Each path below is one point turned by a fixed rotation once a step. After each direction that follows a path, write how fast that rotation turns it, in degrees a step (0 if it stays still).
Each turn is a multiple of 5 degrees from 10 to 175, or 0.
Each row of a path follows its step; steps can be skipped.
Rotation 1:
step 0: [-1.72  1.23 -1.08  2.92 -0.93 -3.41  1.48 -0.56  1.80 -1.82  2.33 -0.50
 -1.65 -2.37 -0.65 -3.86  3.03  0.25  1.69 -0.47 -3.80  1.47  0.89  1.07
 -2.44  1.08  1.26 -0.04  0.80  3.01  1.06]
step 2: [-2.74  1.39 -1.46  0.00  1.50 -1.88  1.75 -1.24 -1.23  0.42 -4.15 -2.90
  2.06  2.95  0.04 -1.84 -4.47 -0.94  1.41 -1.66 -0.37  2.58  2.00  0.74
 -2.35 -0.84  0.35  1.66 -0.32  1.36  1.02]
step 3: [-0.01 -1.01  0.66 -0.08 -0.27 -3.59 -2.32  1.81 -2.37 -1.05 -0.63  0.65
  0.58 -1.48 -0.91 -2.45  3.04  0.68  2.97  2.93 -1.62  2.58  1.10 -2.66
 -2.88 -3.16 -2.82  1.19  0.11  1.61 -0.69]
step 4: [-2.36 -0.98  4.51  0.55 -3.29 -1.10  0.29 -2.34 -3.57 -0.85 -1.77  1.41
  0.08  1.91  0.40  1.40 -1.77  3.08 -0.15  1.29 -1.27  1.14 -2.25  0.32
  0.67  0.37  0.27  1.12  4.37 -1.03 -0.43]
step 5: [-1.62 -2.65 -0.46 -1.51  2.31 -2.31  3.33 -3.07 -0.33 -2.12 -0.60 -1.37
  1.91 -2.47  0.96 -1.12 -0.25  0.02  0.61 -0.50 -0.48  3.96 -0.86  2.19
 -2.00 -1.59  3.67 -3.06  0.50  1.26  0.15]
step 6: [-0.45  2.01  0.16  0.19 -3.94  1.52  3.58  1.44  1.53 -0.14  1.03  0.92
  0.49 -3.20 -1.09  0.40  1.54 -0.24  0.46  2.67 -3.47  3.61  0.40 -2.48
 -2.04 -1.52 -2.32 -0.87  2.25  0.63  1.75]
step 7: [-0.43 -1.91  0.74  3.86 -2.05  1.46  1.46 -2.92  0.62  0.12 -3.92 -2.54
  2.82  2.63  0.12 -1.76 -1.68  2.17 -2.87 -1.42 -1.15  0.30 -0.16 -1.98
  0.84 -0.25 -1.66 -1.24  2.30  2.09  0.19]
step 10: [ 0.11 -3.78  2.92  2.24 -0.12  1.61 -1.98 -2.48 -0.50 -2.17  0.24  1.86
  2.42  0.17  0.37 -1.81  1.04  0.22 -1.29 -0.34 -0.24  0.08 -2.44  0.60
 -1.02  1.22  4.28 -1.29  3.83  3.16 -0.49]
step 11: [-1.35  1.88  0.69 -0.74 -1.95  2.03  4.06 -1.04 -0.68 -0.32  1.01 -2.28
  0.78 -1.56 -1.05  2.28 -0.32 -3.02  1.81 -1.21 -1.31  1.47 -0.10 -1.09
 -4.49  0.81  4.99 -0.50 -0.97  0.09 -0.10]
[ 0.27  1.01  1.05  0.56 -0.06 -0.55 -1.20 -0.55  1.12  0.67  0.09  1.11
 -1.25 -0.27 -1.30 -0.40  0.50  0.30 -0.06  0.26 -0.66 -0.49 -0.08 -0.28
 -0.62 -0.70 -1.23 -1.06  0.44  0.47  0.79] -> 120
[-1.57 -0.75  0.04  0.81  0.81  0.46 -0.13 -0.69  1.46 -0.69 -0.54  0.34
 -0.42  1.73  0.20  0.70 -0.69  0.28  0.08  0.28  0.40  0.40  0.88  0.01
  0.87  0.13 -0.05  0.31  0.75 -0.52  1.22] -> 140
[-0.48 -0.81 -0.96  0.57 -1.30 -1.06  0.07  1.02  0.26 -0.12  1.38  0.30
 -0.10 -0.19 -0.08  1.11  1.09 -0.22  0.62  0.19 -0.54  0.20  1.50 -0.63
  0.35  0.49 -1.11 -0.03  0.49 -0.08 -0.91] -> 125
[-0.97  1.31  0.48  0.15 -0.41  0.17 -0.45 -1.46 -0.14  0.24 -0.19 -0.55
  0.59 -1.71 -0.19  0.16  0.77 -0.16 -0.52  1.20  1.57  0.19  0.74 -0.44
  0.85  0.47 -0.21  0.95 -0.07 -0.20 -0.12] -> 135
[ 0.86 -1.01  0.33 -0.70  0.13 -0.36 -1.25 -0.34  0.13  0.42 -0.16 -0.35
 -0.91 -1.20  0.38  1.08 -1.06  0.90  1.27  0.35 -0.39 -0.28  0.29 -0.21
  0.49 -0.44  1.11  1.11  0.87  0.95 -0.15] -> 65
[ 0.61 -0.58 -0.33 -0.69  1.19  1.00 -1.52  0.48  0.40 -0.98  0.45  0.79
  0.89  0.07 -0.23 -0.65  0.94  0.27 -0.03  0.78  0.62  1.38  0.02 -0.86
  0.48 -0.68  0.39 -0.98  0.06  0.25 -0.90] -> 155
